128 stands for zero in the data rows.
In each game, the first row plays the second. By how much does the first row win? 20 means about a draw, 40 a big win and 0 a big loss. Wins can go round in a circle. Each row has two weighted sums of its numbers, A and B, taken from their middle values. A row wins by its A times the other's B, less its B times the other's A.
[111, 114, 180, 210, 191, 123, 125, 126, 104, 107, 104, 116, 113, 124, 123, 131]
[114, 111, 111, 109, 111, 106, 106, 115, 110, 147, 201, 168, 162, 127, 125, 118] >> 22
[109, 106, 103, 102, 117, 182, 179, 160, 190, 125, 105, 92, 101, 108, 112, 97]
[111, 107, 103, 100, 113, 161, 166, 151, 194, 145, 104, 92, 104, 112, 114, 97] >> 19
[104, 105, 107, 111, 140, 209, 201, 169, 164, 107, 103, 93, 95, 106, 112, 93]
[123, 127, 210, 195, 152, 110, 108, 118, 101, 107, 107, 126, 120, 125, 131, 143] >> 20
[114, 113, 112, 110, 113, 111, 111, 119, 135, 202, 150, 125, 124, 118, 122, 116]
[113, 110, 108, 107, 111, 127, 127, 129, 173, 192, 119, 105, 110, 115, 118, 108] >> 21
[110, 109, 108, 105, 109, 106, 103, 111, 108, 111, 185, 193, 192, 158, 147, 138]
[206, 200, 118, 118, 116, 112, 111, 117, 109, 108, 112, 117, 118, 124, 126, 126] >> 23
[113, 113, 111, 110, 114, 116, 116, 124, 150, 203, 132, 118, 118, 117, 120, 107]
[112, 115, 186, 211, 186, 121, 121, 123, 103, 105, 107, 118, 115, 123, 125, 132] >> 22
[111, 111, 105, 109, 110, 106, 101, 115, 104, 103, 146, 175, 187, 186, 170, 187]
[205, 201, 124, 119, 117, 111, 110, 116, 108, 108, 113, 115, 120, 121, 127, 119] >> 22
[111, 110, 108, 106, 109, 105, 104, 111, 105, 106, 175, 194, 195, 164, 155, 152]
[113, 113, 109, 107, 112, 116, 120, 126, 161, 199, 125, 113, 116, 117, 119, 114] >> 20
[204, 201, 123, 116, 118, 112, 110, 118, 108, 108, 112, 117, 120, 122, 126, 124]
[112, 111, 109, 106, 110, 128, 129, 133, 178, 187, 115, 103, 112, 114, 118, 105] >> 23
[117, 113, 112, 116, 114, 106, 111, 116, 106, 106, 120, 144, 150, 185, 185, 228]
[115, 106, 109, 103, 108, 94, 103, 109, 111, 104, 155, 169, 191, 184, 169, 183] >> 39
[118, 122, 205, 202, 161, 109, 113, 120, 102, 106, 107, 124, 118, 127, 128, 139]
[204, 200, 116, 116, 115, 111, 113, 116, 108, 108, 111, 119, 119, 126, 128, 132] >> 17
[115, 108, 106, 105, 111, 106, 105, 108, 108, 110, 190, 187, 191, 155, 144, 138]
[113, 109, 108, 107, 111, 107, 107, 112, 108, 113, 194, 190, 190, 145, 139, 128] >> 17
[107, 108, 104, 99, 111, 164, 162, 150, 195, 143, 107, 96, 104, 112, 114, 103]
[112, 108, 104, 105, 111, 144, 150, 140, 191, 166, 108, 95, 105, 113, 116, 102] >> 20
[114, 107, 106, 111, 109, 102, 106, 107, 105, 107, 177, 192, 197, 161, 157, 149]
[163, 175, 190, 145, 120, 95, 108, 121, 96, 110, 107, 129, 111, 138, 125, 144] >> 11
[112, 107, 103, 102, 111, 158, 157, 150, 195, 151, 108, 94, 106, 110, 112, 97]
[186, 191, 157, 134, 118, 101, 107, 118, 100, 106, 106, 126, 118, 127, 127, 144] >> 19
[177, 183, 170, 141, 121, 99, 105, 118, 98, 106, 105, 130, 117, 129, 128, 152]
[103, 103, 106, 119, 155, 211, 201, 168, 153, 103, 100, 94, 97, 107, 111, 104] >> 18
[110, 113, 175, 210, 196, 129, 127, 126, 103, 104, 106, 117, 112, 122, 123, 131]
[205, 200, 118, 120, 117, 112, 110, 115, 108, 109, 113, 118, 119, 128, 123, 127] >> 18
[101, 101, 113, 138, 178, 207, 196, 162, 138, 101, 98, 97, 94, 110, 110, 110]
[120, 125, 206, 200, 155, 109, 110, 123, 100, 106, 107, 124, 123, 130, 124, 142] >> 21
[103, 110, 109, 99, 112, 158, 160, 156, 195, 140, 105, 99, 100, 114, 118, 104]
[115, 115, 112, 109, 110, 111, 113, 124, 142, 203, 142, 122, 119, 118, 120, 111] >> 15
[101, 105, 119, 169, 195, 195, 188, 150, 123, 100, 100, 95, 93, 110, 112, 118]
[115, 112, 109, 108, 113, 102, 98, 107, 103, 103, 157, 188, 188, 175, 170, 173] >> 21
[108, 108, 106, 101, 111, 160, 159, 150, 195, 147, 108, 97, 101, 112, 114, 96]
[109, 105, 104, 105, 113, 165, 167, 150, 194, 143, 108, 90, 101, 111, 111, 101] >> 20
[179, 187, 169, 137, 119, 100, 104, 119, 99, 108, 106, 127, 114, 128, 128, 148]
[112, 110, 107, 106, 111, 106, 104, 113, 106, 109, 186, 193, 196, 155, 143, 136] >> 15
[109, 113, 149, 209, 209, 153, 150, 121, 105, 103, 108, 107, 100, 113, 120, 124]
[209, 197, 114, 121, 117, 107, 114, 119, 108, 108, 112, 115, 122, 123, 127, 126] >> 22
[120, 120, 187, 216, 174, 120, 105, 126, 100, 103, 107, 116, 136, 132, 113, 132]
[125, 131, 211, 190, 147, 105, 111, 120, 100, 107, 106, 128, 119, 128, 129, 147] >> 24
[207, 200, 120, 118, 119, 112, 110, 116, 109, 107, 113, 115, 117, 123, 126, 123]
[113, 112, 110, 109, 112, 112, 110, 116, 131, 200, 156, 128, 125, 122, 123, 120] >> 17
[114, 111, 109, 108, 111, 108, 106, 112, 108, 118, 198, 187, 185, 140, 134, 124]
[116, 122, 205, 204, 163, 111, 114, 125, 104, 107, 106, 125, 113, 125, 126, 133] >> 10
[116, 115, 115, 116, 115, 108, 109, 118, 104, 106, 119, 144, 148, 184, 184, 230]
[108, 105, 103, 101, 118, 185, 181, 162, 188, 123, 105, 93, 101, 108, 112, 98] >> 28
[104, 108, 145, 193, 209, 161, 153, 139, 108, 100, 101, 108, 105, 116, 117, 125]
[207, 201, 118, 117, 118, 112, 111, 118, 109, 107, 113, 117, 119, 122, 125, 122] >> 21
[145, 154, 203, 166, 131, 101, 105, 118, 96, 107, 105, 133, 116, 132, 130, 156]
[126, 135, 212, 185, 142, 107, 109, 118, 99, 107, 106, 128, 123, 129, 131, 150] >> 20
[105, 103, 104, 113, 142, 209, 202, 168, 163, 106, 101, 92, 97, 107, 112, 100]
[155, 166, 196, 163, 124, 100, 110, 119, 96, 105, 104, 132, 125, 120, 129, 154] >> 23
[112, 113, 112, 108, 111, 107, 109, 116, 108, 134, 203, 174, 172, 128, 127, 118]
[102, 113, 134, 188, 206, 172, 161, 152, 109, 98, 102, 107, 111, 112, 108, 113] >> 20
[115, 115, 115, 115, 114, 108, 109, 117, 106, 106, 120, 146, 147, 185, 184, 229]
[115, 115, 115, 114, 114, 108, 109, 117, 106, 107, 119, 146, 147, 184, 185, 230] >> 18
[101, 103, 111, 132, 170, 210, 199, 165, 141, 100, 98, 97, 97, 108, 112, 107]
[122, 120, 112, 115, 117, 101, 101, 109, 112, 169, 191, 158, 147, 111, 123, 112] >> 21
[112, 112, 112, 110, 111, 106, 106, 114, 114, 170, 191, 152, 148, 122, 123, 119]
[114, 118, 199, 208, 173, 115, 118, 122, 102, 106, 108, 121, 116, 125, 127, 129] >> 20
[113, 112, 110, 109, 113, 107, 105, 114, 112, 162, 196, 158, 154, 123, 125, 119]
[111, 116, 173, 208, 198, 129, 122, 124, 102, 104, 106, 120, 113, 124, 121, 130] >> 22
[111, 111, 109, 105, 110, 129, 130, 133, 178, 186, 115, 106, 109, 115, 119, 108]
[115, 112, 110, 111, 113, 115, 116, 120, 146, 204, 137, 115, 119, 118, 121, 114] >> 19
[112, 112, 111, 112, 109, 108, 106, 114, 110, 157, 198, 156, 153, 126, 123, 127]
[109, 107, 103, 100, 115, 172, 168, 155, 194, 135, 106, 96, 103, 109, 113, 97] >> 19
[206, 201, 119, 117, 116, 112, 112, 118, 110, 108, 112, 115, 119, 122, 125, 123]
[113, 109, 108, 106, 110, 132, 135, 130, 179, 186, 115, 102, 105, 116, 119, 106] >> 22
[108, 114, 118, 108, 108, 118, 113, 112, 152, 201, 130, 108, 124, 123, 127, 126]
[114, 112, 110, 109, 112, 107, 107, 114, 109, 136, 203, 173, 170, 128, 128, 119] >> 11
[116, 121, 200, 206, 167, 112, 113, 121, 102, 107, 107, 124, 116, 127, 125, 139]
[148, 154, 202, 176, 131, 107, 104, 116, 95, 102, 104, 127, 124, 131, 130, 149] >> 19
[202, 198, 128, 122, 120, 105, 111, 117, 107, 106, 109, 123, 117, 124, 124, 133]
[114, 111, 110, 109, 113, 107, 108, 114, 110, 143, 203, 167, 164, 127, 126, 118] >> 16
[109, 106, 102, 102, 120, 190, 184, 165, 185, 120, 105, 94, 97, 110, 112, 93]
[110, 107, 105, 103, 111, 148, 149, 144, 194, 160, 109, 98, 105, 111, 115, 102] >> 20
[99, 109, 129, 172, 196, 187, 173, 163, 119, 100, 98, 103, 95, 113, 107, 108]
[106, 105, 103, 105, 131, 202, 194, 168, 175, 111, 103, 93, 99, 107, 112, 96] >> 23
[113, 112, 110, 109, 111, 107, 107, 114, 110, 145, 202, 168, 164, 127, 126, 119]
[101, 104, 127, 165, 199, 190, 180, 152, 120, 98, 98, 103, 98, 111, 114, 119] >> 21
[107, 103, 102, 106, 129, 201, 194, 167, 175, 111, 104, 92, 99, 108, 111, 97]
[112, 108, 103, 107, 113, 137, 131, 127, 179, 186, 117, 100, 102, 119, 117, 111] >> 18
[111, 114, 111, 110, 114, 114, 113, 122, 137, 203, 148, 122, 123, 119, 120, 109]
[115, 114, 111, 108, 116, 113, 107, 119, 133, 202, 151, 128, 127, 116, 121, 115] >> 15
[208, 199, 116, 114, 118, 115, 112, 114, 108, 108, 116, 115, 113, 127, 127, 127]
[114, 111, 110, 109, 112, 109, 105, 112, 109, 138, 203, 171, 168, 131, 127, 120] >> 9
[142, 154, 208, 154, 126, 107, 97, 111, 105, 128, 106, 117, 84, 150, 125, 153]
[120, 131, 209, 193, 155, 113, 103, 121, 98, 106, 110, 132, 124, 124, 129, 132] >> 33
[109, 114, 182, 210, 190, 126, 124, 124, 103, 106, 107, 116, 111, 123, 123, 131]
[151, 161, 199, 160, 128, 98, 106, 120, 96, 107, 104, 132, 119, 130, 130, 154] >> 20
[109, 105, 101, 100, 116, 179, 172, 156, 193, 130, 107, 92, 99, 111, 113, 100]
[111, 110, 108, 107, 109, 105, 103, 110, 104, 104, 157, 186, 191, 176, 169, 175] >> 20
[107, 104, 103, 103, 123, 192, 189, 164, 182, 118, 104, 91, 100, 110, 111, 98]
[111, 112, 112, 106, 116, 113, 105, 114, 104, 111, 193, 191, 196, 144, 142, 111] >> 24
[114, 113, 111, 111, 112, 113, 114, 119, 138, 203, 145, 121, 122, 118, 122, 116]
[112, 113, 113, 108, 110, 107, 110, 115, 108, 129, 202, 180, 175, 131, 128, 118] >> 16
[106, 106, 113, 103, 109, 104, 112, 109, 103, 109, 156, 178, 188, 184, 164, 174]
[107, 105, 102, 103, 122, 193, 187, 164, 183, 117, 104, 93, 100, 108, 112, 98] >> 22
[103, 103, 105, 113, 143, 209, 200, 169, 162, 105, 102, 93, 98, 107, 111, 101]
[110, 116, 115, 107, 114, 106, 108, 119, 129, 198, 156, 133, 123, 121, 125, 119] >> 20
[201, 199, 121, 114, 114, 101, 112, 123, 107, 108, 113, 119, 123, 128, 125, 134]
[112, 111, 112, 108, 112, 106, 107, 115, 119, 184, 180, 143, 140, 121, 124, 121] >> 14
[113, 114, 113, 114, 111, 104, 110, 114, 105, 105, 126, 156, 161, 187, 185, 213]
[114, 112, 110, 105, 111, 103, 108, 114, 110, 136, 202, 176, 172, 132, 128, 117] >> 17
[205, 199, 118, 118, 116, 110, 112, 119, 108, 108, 111, 118, 120, 125, 127, 130]
[204, 200, 125, 118, 115, 109, 110, 115, 109, 108, 110, 126, 115, 127, 128, 119] >> 22
[114, 111, 110, 109, 111, 108, 109, 112, 108, 136, 203, 174, 168, 130, 128, 120]
[109, 106, 103, 101, 115, 174, 172, 157, 193, 133, 106, 94, 102, 108, 113, 97] >> 15
[113, 112, 110, 108, 110, 109, 107, 113, 109, 126, 202, 179, 178, 133, 130, 122]
[113, 111, 113, 109, 114, 114, 109, 117, 133, 201, 155, 124, 122, 122, 121, 114] >> 30
[112, 109, 106, 104, 110, 138, 138, 136, 187, 176, 112, 101, 107, 113, 117, 104]
[111, 106, 103, 104, 117, 160, 167, 156, 196, 136, 103, 101, 107, 108, 109, 99] >> 22
[113, 111, 111, 109, 111, 103, 107, 114, 112, 160, 196, 157, 156, 126, 124, 121]
[112, 109, 106, 105, 110, 136, 136, 136, 185, 178, 113, 100, 108, 112, 117, 104] >> 21
[116, 109, 108, 109, 114, 107, 106, 111, 108, 124, 201, 184, 176, 138, 130, 123]
[186, 192, 157, 132, 119, 103, 105, 119, 99, 106, 107, 128, 119, 126, 127, 142] >> 27
[113, 112, 112, 111, 112, 106, 106, 114, 105, 104, 131, 161, 165, 188, 182, 209]
[99, 106, 109, 127, 166, 211, 197, 169, 144, 101, 101, 98, 97, 109, 109, 101] >> 21
[110, 107, 104, 101, 111, 157, 156, 148, 196, 150, 108, 96, 104, 110, 115, 100]
[113, 112, 110, 106, 113, 106, 101, 114, 103, 103, 141, 175, 178, 184, 178, 191] >> 15
[115, 111, 108, 106, 113, 121, 122, 124, 160, 200, 124, 109, 112, 121, 120, 111]
[110, 111, 109, 106, 110, 127, 126, 127, 170, 193, 119, 108, 113, 118, 119, 113] >> 19
[109, 107, 106, 109, 111, 158, 156, 143, 195, 154, 109, 93, 101, 107, 116, 101]
[118, 119, 201, 207, 167, 109, 116, 121, 103, 106, 106, 126, 118, 126, 127, 135] >> 18
[112, 113, 111, 107, 111, 108, 109, 116, 108, 118, 200, 185, 185, 137, 132, 119]
[115, 117, 191, 211, 179, 115, 119, 122, 103, 105, 106, 124, 115, 123, 124, 137] >> 17
[132, 140, 211, 179, 139, 102, 109, 121, 98, 107, 106, 130, 120, 128, 130, 151]
[167, 176, 183, 148, 120, 95, 105, 120, 98, 105, 102, 139, 118, 129, 132, 145] >> 20
[206, 201, 120, 117, 117, 112, 116, 117, 107, 107, 114, 117, 117, 124, 128, 116]
[100, 104, 126, 164, 200, 190, 180, 153, 120, 98, 98, 102, 99, 111, 114, 116] >> 19
[114, 110, 108, 107, 112, 107, 107, 112, 108, 115, 197, 188, 188, 141, 137, 125]
[100, 105, 126, 164, 200, 190, 179, 153, 119, 98, 98, 102, 98, 111, 115, 116] >> 23
[121, 127, 205, 197, 162, 112, 107, 121, 99, 107, 109, 129, 120, 123, 128, 137]
[99, 104, 127, 160, 191, 203, 184, 152, 123, 97, 98, 99, 102, 104, 118, 110] >> 21
[112, 117, 110, 109, 112, 103, 110, 123, 126, 195, 164, 134, 135, 118, 119, 113]
[141, 151, 206, 171, 133, 97, 106, 120, 96, 107, 108, 131, 122, 128, 130, 153] >> 21
[116, 112, 110, 107, 114, 111, 117, 121, 138, 204, 142, 119, 124, 122, 122, 112]
[115, 110, 109, 120, 112, 112, 122, 111, 129, 201, 155, 122, 118, 120, 123, 122] >> 18
[101, 105, 132, 174, 205, 180, 172, 149, 115, 99, 99, 106, 101, 112, 115, 119]
[114, 121, 201, 205, 166, 113, 114, 123, 102, 106, 108, 122, 118, 126, 126, 137] >> 19
[180, 187, 165, 135, 119, 99, 105, 120, 98, 106, 106, 128, 120, 127, 128, 148]
[170, 173, 183, 152, 122, 100, 106, 121, 92, 106, 108, 125, 126, 131, 124, 146] >> 22
[110, 106, 104, 101, 111, 159, 159, 150, 195, 148, 108, 95, 104, 110, 115, 99]
[110, 106, 103, 101, 114, 170, 168, 155, 195, 136, 106, 94, 102, 109, 113, 98] >> 20
[113, 111, 109, 108, 111, 125, 125, 128, 170, 194, 120, 105, 112, 115, 118, 109]
[100, 103, 118, 148, 187, 203, 191, 160, 130, 99, 98, 100, 96, 109, 112, 112] >> 18
[109, 106, 103, 101, 113, 171, 168, 155, 194, 135, 106, 94, 103, 109, 114, 97]
[153, 164, 197, 160, 127, 99, 106, 120, 95, 106, 104, 132, 119, 129, 130, 154] >> 20
[113, 110, 107, 105, 110, 134, 135, 135, 183, 181, 114, 101, 109, 113, 117, 105]
[100, 103, 116, 142, 182, 205, 194, 161, 133, 99, 97, 98, 97, 108, 113, 109] >> 20
[207, 200, 117, 117, 117, 112, 112, 119, 110, 107, 112, 116, 119, 124, 125, 120]
[113, 107, 106, 102, 110, 143, 147, 142, 195, 161, 110, 91, 110, 115, 116, 106] >> 23
[114, 111, 109, 107, 113, 122, 120, 123, 160, 200, 126, 110, 113, 118, 121, 113]
[108, 96, 108, 116, 128, 194, 193, 169, 175, 115, 97, 100, 96, 118, 111, 84] >> 26
[125, 124, 206, 199, 152, 111, 122, 115, 97, 108, 107, 124, 109, 132, 130, 144]
[107, 104, 102, 100, 120, 185, 188, 161, 187, 121, 107, 93, 101, 108, 111, 98] >> 21
[114, 112, 110, 109, 111, 107, 108, 114, 109, 139, 203, 172, 168, 126, 127, 117]
[113, 108, 112, 112, 114, 112, 117, 118, 134, 203, 149, 126, 126, 119, 121, 114] >> 22
[116, 117, 199, 206, 169, 111, 117, 119, 103, 106, 107, 118, 116, 128, 127, 141]
[114, 110, 109, 109, 112, 121, 123, 125, 162, 199, 123, 111, 114, 116, 120, 110] >> 19
[207, 200, 119, 116, 116, 110, 114, 119, 109, 110, 110, 113, 119, 125, 126, 120]
[113, 115, 111, 110, 109, 102, 108, 118, 114, 173, 188, 152, 152, 118, 122, 116] >> 20
[113, 112, 110, 110, 111, 107, 106, 114, 110, 147, 202, 167, 163, 125, 126, 119]
[113, 109, 109, 107, 109, 98, 104, 111, 106, 106, 170, 201, 197, 166, 155, 149] >> 9
[111, 113, 110, 106, 110, 109, 107, 112, 109, 123, 201, 182, 181, 136, 132, 124]
[113, 111, 109, 108, 111, 127, 125, 127, 172, 193, 119, 106, 112, 115, 119, 109] >> 23
[205, 201, 119, 117, 117, 108, 111, 120, 108, 108, 114, 117, 121, 122, 124, 124]
[114, 113, 110, 112, 111, 106, 105, 111, 109, 136, 201, 178, 171, 131, 127, 117] >> 16
[206, 201, 119, 116, 117, 112, 112, 118, 109, 108, 112, 115, 119, 122, 126, 122]
[111, 106, 104, 105, 112, 168, 170, 156, 194, 137, 103, 98, 102, 110, 113, 94] >> 25
[119, 124, 207, 199, 158, 109, 112, 121, 101, 107, 107, 125, 118, 127, 128, 141]
[204, 201, 121, 112, 121, 111, 109, 121, 108, 110, 109, 119, 121, 122, 127, 119] >> 17
[112, 111, 109, 106, 110, 128, 129, 131, 174, 190, 118, 105, 111, 114, 117, 108]
[116, 114, 109, 110, 113, 117, 118, 124, 155, 203, 128, 111, 117, 118, 119, 107] >> 20
[116, 117, 111, 111, 112, 104, 107, 116, 104, 104, 125, 162, 164, 181, 185, 216]
[205, 201, 122, 117, 116, 111, 111, 118, 109, 108, 112, 116, 118, 123, 125, 124] >> 22
[101, 106, 133, 182, 206, 177, 170, 144, 114, 100, 100, 103, 99, 114, 115, 121]
[107, 104, 102, 105, 128, 200, 193, 167, 176, 112, 103, 92, 98, 108, 112, 97] >> 19
[103, 114, 104, 101, 112, 148, 143, 152, 191, 162, 113, 102, 108, 113, 109, 90]
[106, 107, 151, 198, 210, 152, 148, 135, 105, 100, 104, 111, 108, 118, 118, 124] >> 20
[124, 131, 211, 191, 148, 105, 111, 121, 100, 107, 107, 128, 120, 128, 128, 146]
[104, 107, 145, 194, 210, 159, 155, 136, 109, 100, 101, 108, 105, 116, 120, 123] >> 20
[199, 201, 132, 121, 115, 113, 108, 113, 106, 107, 111, 118, 121, 123, 129, 129]
[114, 111, 107, 108, 111, 128, 126, 132, 173, 191, 118, 105, 111, 115, 116, 104] >> 23
[110, 104, 102, 106, 125, 187, 189, 163, 184, 114, 100, 104, 99, 108, 111, 98]
[114, 111, 112, 113, 111, 110, 100, 108, 105, 113, 193, 189, 193, 144, 140, 126] >> 28
[118, 117, 196, 211, 172, 110, 119, 121, 103, 106, 107, 119, 118, 124, 127, 136]
[116, 112, 113, 112, 110, 116, 117, 119, 153, 203, 132, 108, 118, 116, 123, 115] >> 17
[115, 116, 115, 116, 115, 107, 108, 117, 105, 107, 118, 144, 146, 184, 184, 231]
[205, 199, 116, 119, 117, 112, 110, 119, 107, 108, 111, 118, 122, 126, 125, 129] >> 15
[114, 116, 193, 209, 177, 117, 118, 123, 102, 106, 106, 121, 115, 126, 126, 134]
[109, 111, 109, 106, 109, 104, 105, 111, 106, 104, 144, 176, 181, 185, 175, 191] >> 14
[125, 131, 211, 189, 148, 105, 111, 122, 100, 109, 105, 126, 118, 129, 128, 145]
[112, 109, 108, 105, 111, 132, 132, 133, 181, 183, 114, 102, 108, 113, 118, 106] >> 19
[111, 109, 108, 106, 109, 104, 104, 111, 105, 106, 175, 194, 196, 164, 155, 151]
[107, 106, 101, 100, 132, 200, 182, 168, 180, 115, 103, 99, 104, 103, 111, 91] >> 20
[109, 106, 172, 209, 197, 132, 134, 127, 104, 105, 102, 121, 114, 122, 123, 126]
[119, 123, 208, 200, 157, 110, 111, 121, 102, 106, 108, 125, 118, 128, 128, 139] >> 17
[196, 201, 137, 118, 114, 110, 106, 114, 108, 114, 110, 114, 106, 133, 124, 134]
[110, 106, 105, 101, 112, 157, 154, 146, 195, 153, 109, 94, 101, 114, 115, 98] >> 29
[207, 199, 110, 122, 118, 115, 108, 123, 107, 107, 112, 112, 129, 129, 119, 124]
[110, 105, 107, 105, 112, 147, 149, 140, 191, 166, 110, 99, 105, 112, 116, 94] >> 31
[204, 197, 120, 122, 117, 109, 112, 121, 105, 108, 109, 122, 120, 127, 126, 129]
[206, 199, 118, 118, 117, 111, 112, 119, 108, 108, 112, 119, 119, 124, 126, 127] >> 19
[203, 200, 127, 118, 119, 111, 108, 119, 106, 107, 112, 120, 120, 123, 126, 124]
[114, 112, 111, 110, 112, 110, 111, 117, 133, 201, 153, 123, 127, 120, 122, 118] >> 19
[112, 115, 177, 211, 194, 126, 124, 126, 103, 103, 105, 117, 112, 124, 123, 128]
[108, 108, 103, 101, 113, 164, 161, 153, 195, 143, 108, 96, 104, 110, 113, 96] >> 21
[112, 110, 102, 103, 114, 177, 183, 161, 190, 126, 104, 96, 103, 101, 112, 94]
[205, 200, 118, 118, 116, 111, 112, 119, 108, 108, 112, 118, 118, 124, 127, 129] >> 20
[135, 138, 209, 183, 145, 101, 106, 124, 98, 107, 105, 135, 119, 124, 130, 140]
[101, 105, 115, 143, 178, 203, 197, 164, 135, 97, 95, 106, 98, 107, 113, 103] >> 24
[104, 112, 153, 198, 208, 151, 144, 133, 105, 101, 103, 114, 108, 121, 115, 129]
[110, 107, 105, 103, 111, 158, 158, 148, 195, 149, 108, 95, 104, 110, 114, 99] >> 20
[112, 112, 110, 114, 112, 107, 110, 113, 119, 187, 176, 139, 135, 120, 123, 120]
[105, 105, 103, 101, 127, 194, 194, 168, 178, 115, 103, 93, 101, 109, 111, 96] >> 20
[106, 100, 103, 130, 165, 209, 205, 165, 147, 100, 100, 92, 96, 107, 114, 104]
[111, 110, 108, 106, 109, 103, 104, 112, 105, 104, 147, 178, 182, 183, 175, 186] >> 18
[111, 111, 103, 104, 110, 162, 166, 151, 195, 142, 106, 97, 104, 107, 110, 98]
[205, 202, 119, 116, 116, 113, 112, 117, 110, 108, 113, 116, 119, 123, 125, 124] >> 20
[110, 107, 104, 103, 110, 156, 156, 147, 195, 152, 109, 95, 104, 109, 114, 101]
[113, 110, 108, 107, 111, 107, 107, 112, 109, 116, 197, 188, 187, 141, 136, 125] >> 24
[113, 111, 108, 107, 111, 126, 125, 127, 169, 194, 120, 106, 110, 117, 119, 110]
[109, 105, 103, 101, 113, 173, 174, 154, 193, 135, 106, 95, 98, 110, 114, 98] >> 22
[107, 110, 159, 203, 206, 143, 141, 132, 106, 101, 101, 116, 109, 119, 121, 124]
[184, 188, 162, 135, 117, 96, 106, 117, 102, 106, 106, 119, 119, 131, 128, 151] >> 18
